Some points, one per row:
tensor([0.78, 1.18, 0.79, -0.26, 1.33, 0.95, -1.24, -0.27])
tensor([1.16, 0.86, 0.68, -0.52, 1.89, 0.17, -0.15, 0.74])
tensor([-0.69, 0.80, 0.68, 0.81, 1.71, 1.10, -0.42, -0.65])
tensor([-0.50, -0.07, 0.06, 0.46, 2.17, 0.67, -0.65, -0.97])
tensor([-0.87, -0.16, -0.07, 0.92, 1.77, 1.15, -0.67, -0.68])
tensor([-2.04, 0.17, 0.55, 0.62, 1.11, 0.23, 0.00, -0.88])
tensor([-0.93, 0.43, 0.19, 1.44, 0.39, -0.12, -0.24, -1.89])
tensor([-0.33, 0.70, 0.07, 1.33, 0.62, 1.28, 0.07, -1.60])
tensor([-0.25, 1.06, 1.55, -0.32, -0.93, 0.25, -1.13, 1.04])
tensor([0.25, 1.37, 0.71, -0.76, -1.12, 0.58, -0.16, 1.53])
tensor([1.16, 1.77, -0.31, -1.01, -0.88, -0.43, 0.29, 0.60])
tensor([0.96, 1.33, -0.28, -0.39, -0.98, -0.12, 0.91, 1.51])
tensor([1.97, 1.07, 0.12, -0.79, -0.28, 0.51, 0.40, 0.89])
tensor([1.59, 1.10, -0.59, -1.01, -0.02, 0.20, 0.22, 1.33])
tensor([1.48, 1.54, -0.32, -0.45, 0.46, -0.45, -0.83, 0.99])
tensor([0.73, 1.35, -0.49, -0.70, 1.21, -0.21, -1.26, 0.89])
tensor([1.67, 0.88, -0.68, -1.07, 0.39, 0.26, -0.28, 1.23])
tensor([0.82, 1.30, 0.06, -1.48, 0.28, 0.68, -1.25, 0.57])
tensor([0.52, 1.57, -0.40, 0.17, 0.80, 1.49, -0.73, -0.83])
Here are 18 more points, each followed by its number:
tensor([-0.24, 1.27, 0.56, 0.12, 1.54, 1.00, -0.75, -1.02]) 0
tensor([-0.12, 1.03, 0.87, 0.93, 1.70, 0.77, -0.26, -0.85]) 1
tensor([-1.08, 0.28, 0.48, 0.67, 1.64, 0.78, -0.26, -1.30]) 2
tensor([-1.53, -0.29, 0.08, 0.76, 1.56, 1.08, -0.48, -0.39]) 3
tensor([-0.28, 0.62, -0.27, 1.08, 1.99, 0.26, -0.45, -1.03]) 4
tensor([-0.94, 1.26, 0.57, 1.35, 0.99, 0.67, -0.48, 0.84]) 5
tensor([0.45, 0.24, 0.96, 1.59, 1.53, 0.59, -0.31, -0.71]) 6
tensor([2.04, 0.61, 0.62, 0.24, -0.55, 0.71, 1.07, 0.23]) 7
tensor([1.31, -0.01, 0.73, -0.42, -0.50, 0.24, 1.13, 1.72]) 8
tensor([1.05, 0.95, 0.57, -1.11, -0.15, 0.18, 0.93, 1.57]) 9
tensor([1.38, 1.38, -0.13, -1.05, -0.28, 0.43, 0.35, 1.29]) 10
tensor([1.25, 1.63, -0.58, -0.82, -0.18, 0.23, 0.07, 1.29]) 11
tensor([1.70, 0.96, -0.71, -1.11, -0.19, -0.06, 0.32, 1.13]) 12
tensor([-0.13, 1.33, -0.15, -1.30, -0.89, 1.20, 0.01, -1.11]) 13
tensor([0.59, 1.59, 0.12, -1.92, 0.18, -0.19, -0.51, 0.27]) 14
tensor([0.75, 1.41, -0.24, -1.25, -0.89, 0.32, -0.33, 1.34]) 15
tensor([0.99, 1.83, -0.07, -0.75, -0.74, 0.88, -0.17, 0.86]) 16
tensor([1.13, 1.71, -0.18, -0.87, 0.31, 0.41, 0.51, 1.21]) 17
Which of these numbered points is nearest to each point below, ignoring the direction in which the first points spread most? Its number follows each.
tensor([1.54, 0.75, -0.25, 0.80, 0.65, -0.14, 0.70, 1.55]) > 6
tensor([0.83, 1.24, -0.26, 0.12, 1.84, 0.85, -0.47, 0.56]) > 4
tensor([0.70, 2.28, 0.01, 0.24, 1.07, 0.26, -0.06, -0.11]) > 1
tensor([-1.02, 0.04, 0.80, 0.33, 1.61, 0.47, -0.75, -1.34]) > 2
tensor([-0.46, 0.23, 0.30, 1.12, 1.71, 0.30, -0.63, -1.40]) > 4
tensor([0.78, 1.63, 0.04, -1.02, 1.31, 0.15, -0.50, 0.82]) > 0
tensor([1.41, 0.87, 0.34, -1.05, -0.68, -0.07, 0.92, 1.30]) > 9
tensor([-0.48, 0.63, 0.99, 0.68, 1.93, 1.07, 0.01, -0.06]) > 1
tensor([-1.17, 0.77, 1.09, -0.63, -0.49, 1.35, 0.06, -1.16]) > 13
tensor([-0.99, 0.45, -0.56, 0.74, 1.27, 0.45, -0.16, -1.76]) > 12
